(in the rows, 128 means zero)
These points lie on a tree of bent strands in 17 dimensions: the strands fork, and no path loops back.
pupef: [150 116 115 112 118  95 159 105 181 110 158  93 130 127 171 147 105]
ginos: [134 171 158 129 136 171 204 111 128 123 136 147 122  82 134 113 125]
Gubip: [140 154 186 108 135 168 127 135 112 140 130 177  83 179  85 173 138]
Vago: [130 143 203  98 121 148 114 125  90 125 106 158  96 156 118 148 139]
vud: [155  55  75 160 148 112 147  81  83 124 153 175 144  95  88 122  94]
ris: [137 165  74 130 118 119 116  96 163 151 129  66 149  96 136 118 160]
ruk: [136 166  76 134 118 120 116  95 168 151 129  64 148  92 135 119 163]
tol: [128  45  90 171 140 117 112  96 164 145 107 118 165  84 134 134 134]
Bilo: [110  78 145 188 133 133  89 173 156 156  96  81 153 121 125 110 148]
rutez: [143  15  76 169 139 121 112  88 166 143 129 144 166  85 142 143 125]
Ked: [130 158  97 126 118 138 113 113 163 148 137  94 132 118 123 126 163]
ror: [135 153 202  91 125 167 125 134  95 135 128 161  79 164 109 159 136]
gome: [136 153 165 112 137 156 124 124 126 137 122 160 103 163  91 165 142]
fepot: [144 160 192 105 130 177 130 143 103 144 138 186  76 188  86 168 135]
Vidod: [135 166  74 120 116 117 114  99 144 149 128  80 151 108 137 120 150]
losik: [128  44  89 172 140 117 111  96 164 144 108 118 165  84 135 134 134]
kal: [136 165  80 134 119 122 116  97 167 150 131  69 146  95 132 122 163]
tal: [120 116  92 128 143 116 147 113  72 125 145 150 168 145  73  84  79]
bizo: [116 138  98 104 127 121 145 125  80 126 153 135 166 147 115  95  85]
fam: [127 166 148 140 143 164 226 102 129 117 156 134 135  50 156 107 114]
fom: [125  56 102 179 140 116 106 106 164 150  99 106 162  88 129 125 138]
Pazu: [153 135 186 127 135  84 125 142  55 163 135 153  74 143 124 139 147]
mimuk: [152 173 186 109 125 175 140 139 104 153 143 179  90 174  92 142 132]
Nak: [155  56  74 160 148 111 147  80  83 124 153 175 144  96  89 122  94]
daba: [112 146 105 119 109 134  93 162 121  89 124  99 132 130 137 127 115]
zaku: [123 110  85 134 146 111 144 106  68 126 139 156 165 143  62  84  81]
Rabub: [133 170 156 130 136 171 207 111 129 122 137 145 123  78 137 112 123]
vasu: [ 91 146 137 117 141 133 123 206 144 105 106  79 136 147 139 124 137]
soza: [149 127 146 116  90  70 168 111 190 100 172  75 132 131 170 129  95]
Sov: [118 144  92 114 103 126  86 146 113  80 134 109 126 132 138 130 105]
mubas: [ 95 145 132 113 148 123 126 193 141  92 114  89 126 152 141 120 127]
rasu: [125 144 196 111 121 134 101 126  90 130  94 167 106 160 121 148 146]
nevo: [136  92  75 140 149 111 151  89  61 125 150 160 150 116  72 105  85]
gim: [113 146 103 118 107 131  92 159 120  87 126 101 131 130 137 128 113]
bivu: [125 160  82  97 112 115 123 115 101 139 138 113 157 136 138 113 116]
tofa: [ 91 105  84  97 134  38 149 117 184  94 142 150 127 129 126  80 124]
kabo: [120  67 124 192 139 118  94 133 164 159  92  91 156 100 122 112 143]
sasa: [152 100  92 129 120 115 150  98 181 126 160 110 129 125 178 151 110]
Guvur: [126 142  70 105  94 112  76 119  97  67 150 126 119 138 140 133  85]
tazu: [116 146  97 116 105 129  89 151 115  83 131 105 129 131 137 128 107]
guze: [ 97 103 150 161 127 148 102 203 149 140  98  76 153 133 133 119 149]
bon: [124  57 104 181 140 115 104 109 164 152  97 104 161  89 128 123 138]
Fikag: [111 146 109 120 111 136  96 167 123  91 121  98 133 130 136 127 118]
levam: [134 170 158 129 136 172 205 111 128 122 136 147 123  82 135 112 124]
Divi: [130 167 150 134 140 169 216 108 129 119 145 140 127  65 146 110 116]
nok: [125 144 195 113 121 132  99 128  90 132  91 169 107 161 122 149 147]
sego: [126 165 148 140 144 163 229 101 130 116 158 132 138  47 157 107 114]
numop: [155 132 185 135 127  70 124 141  51 164 140 150  79 139 130 131 145]
semit: [146 161 192 106 128 177 131 143 103 145 138 185  77 187  86 165 134]
kuni: [123  60 109 184 141 116 102 114 164 154  96 101 160  91 126 120 140]
peb: [134 166  74 118 116 116 114 101 141 149 128  83 151 111 137 119 147]
kobut: [152 137 189 118 141 104 126 144  63 160 131 157  70 148 115 149 147]
Nofez: [111  78 145 188 132 131  88 171 156 157  96  83 154 121 124 109 147]
Liga: [131 147 204  93 122 157 120 127  91 127 116 155  90 156 116 150 137]
nusin: [153  82  81 147 115 124 142  93 181 138 160 122 133 120 179 147 110]
pena: [142 154 191 106 134 173 126 138 108 141 134 181  77 185  85 174 137]
zuze: [148 167 189 107 127 177 136 142 102 149 139 183  83 181  88 155 133]
bef: [104 147 123 124 117 143 104 185 132 100 111  87 139 129 136 126 127]
dumib: [ 88 126 148 142 125 154 114 216 148 129  96  70 151 135 135 125 149]
kezab: [150  18  79 172 140 117 118  89 151 136 133 161 162  91 128 134 118]
fola: [140 155 198 100 131 175 126 141 102 142 136 179  74 184  92 172 136]
rukab: [152  96  89 133 119 117 148  97 181 130 160 113 129 125 178 149 110]
kos: [107  99  66  94 112  48 135 111 168  73 144 154 131 154 146  97 100]
tufe: [137 173 164 125 133 171 197 113 128 126 135 150 122  92 128 113 130]
bove: [152  76  79 152 115 125 140  92 181 141 160 124 135 117 179 146 111]
vodef: [131 164  76 106 114 114 116 108 119 145 132 100 153 125 139 118 133]
sodal: [110 101  62  94 109  50 130 110 163  70 146 154 132 156 148 100  96]
lep: [ 99 178 172 118 108  94  64 153  84 168  57 162 132 148 157 143 175]
sabin: [122 147 189 117 121 124  92 130  89 138  85 172 112 163 124 150 153]
Fogi: [131 152 142 109 132 153 117 122 142 139 125 140 116 155 104 151 147]
lozap: [103 143 122 101 167 107 130 169 132  64 127 120 103 159 143 100 105]
Toton: [137 166  74 133 118 119 116  95 169 151 129  61 148  92 136 118 164]
Veni: [130  36  83 169 140 120 113  93 164 142 113 125 167  83 138 138 133]
vuzes: [ 90 120 149 147 126 152 111 212 148 133  96  72 152 134 135 123 149]
vif: [129 156 106 119 121 144 112 119 161 146 136 103 127 130 121 128 161]
zez: [130 143 203 100 121 147 113 125  90 126 104 160  98 157 118 148 140]
zozir: [116 156 182 122 118 113  80 136  88 149  75 174 118 162 134 150 160]
movu: [114 142 117  87 193  93 127 152 125  47 140 157  76 164 143  65  91]
nuge: [ 86 146 143 124 132 148 122 219 147 116  97  69 144 139 137 126 145]
vel: [162 127 185 148 110  43 126 137  43 165 150 146  88 133 142 116 140]
pudib: [151 179 183 112 126 171 158 125 112 151 147 166 110 142 104 121 138]
Leti: [158  42  77 166 146 111 140  82 102 126 148 178 148  93  98 124  99]
Rez: [115 105  57  94 104  54 121 107 153  64 149 153 132 158 151 108  89]
loba: [129 151 133 109 130 153 115 123 147 140 127 132 119 151 109 144 150]
bame: [ 92 146 136 116 142 130 124 203 144 101 109  82 133 148 141 123 135]
Bag: [126 165 148 141 144 162 230 100 130 115 159 132 139  45 158 107 114]
Fud: [147 150 195 102 138 162 127 145  94 146 135 178  70 179  89 172 139]
dizu: [105 147 120 124 116 143 103 183 132  99 113  88 138 130 136 127 126]
beza: [152 105  96 124 120 111 153 101 181 123 158 106 129 125 176 151 109]
boz: [120 151  91  95 117 118 136 123  87 132 147 125 162 145 131 105  97]
lig: [120  68 127 194 138 118  93 137 164 160  92  90 156 103 121 110 143]

For each line, walk along the strands from its first point to the rest, and write how the paths branch: one pair of brackets for each fork, around the two groups it splits, the group holding the point that comes earlier in the line first. The first line is done for you.
Pazu (guze Divi vel beza) -> (((guze beza) Divi) vel)
ginos (Bag Nofez soza ror) -> (Bag ((Nofez soza) ror))
Nak (bame sodal numop tufe) -> ((bame sodal) (numop tufe))
levam (Bag rukab nuge zez) -> (Bag ((rukab nuge) zez))
rasu (soza Divi zozir Bilo) -> (((soza Bilo) Divi) zozir)
loba (kos zozir vel vasu) -> ((kos vasu) (zozir vel))
vif (movu levam pupef vel) -> ((movu pupef) (levam vel))
ruk (Guvur vel bame ror) -> ((Guvur bame) (vel ror))
Vidod (sodal sabin bame Divi) -> ((sodal bame) (sabin Divi))
kobut (vel beza mimuk bef) -> (vel ((beza bef) mimuk))
rasu (pupef vuzes sego lep) -> (((pupef vuzes) sego) lep)
Pazu (sego bove nuge vel) -> ((sego (bove nuge)) vel)
tufe (sego nok vuzes nusin) -> (sego (nok (vuzes nusin)))
ginos (fam tol nok pupef) -> (fam ((tol pupef) nok))
vodef (bame Divi zez Guvur) -> ((bame Guvur) (Divi zez))
tufe (Nofez Divi pupef Pazu) -> (((Nofez pupef) Pazu) Divi)
Toton (bove Bilo lep Bag) -> ((bove Bilo) (lep Bag))
levam (fam rasu lozap sasa) -> (fam (rasu (lozap sasa)))
zez (pudib bove sabin Fikag) -> ((pudib (bove Fikag)) sabin)
tal (lozap Guvur mimuk Vago) -> ((lozap Guvur) (mimuk Vago))
bivu (kobut mimuk bef movu) -> ((kobut mimuk) (bef movu))
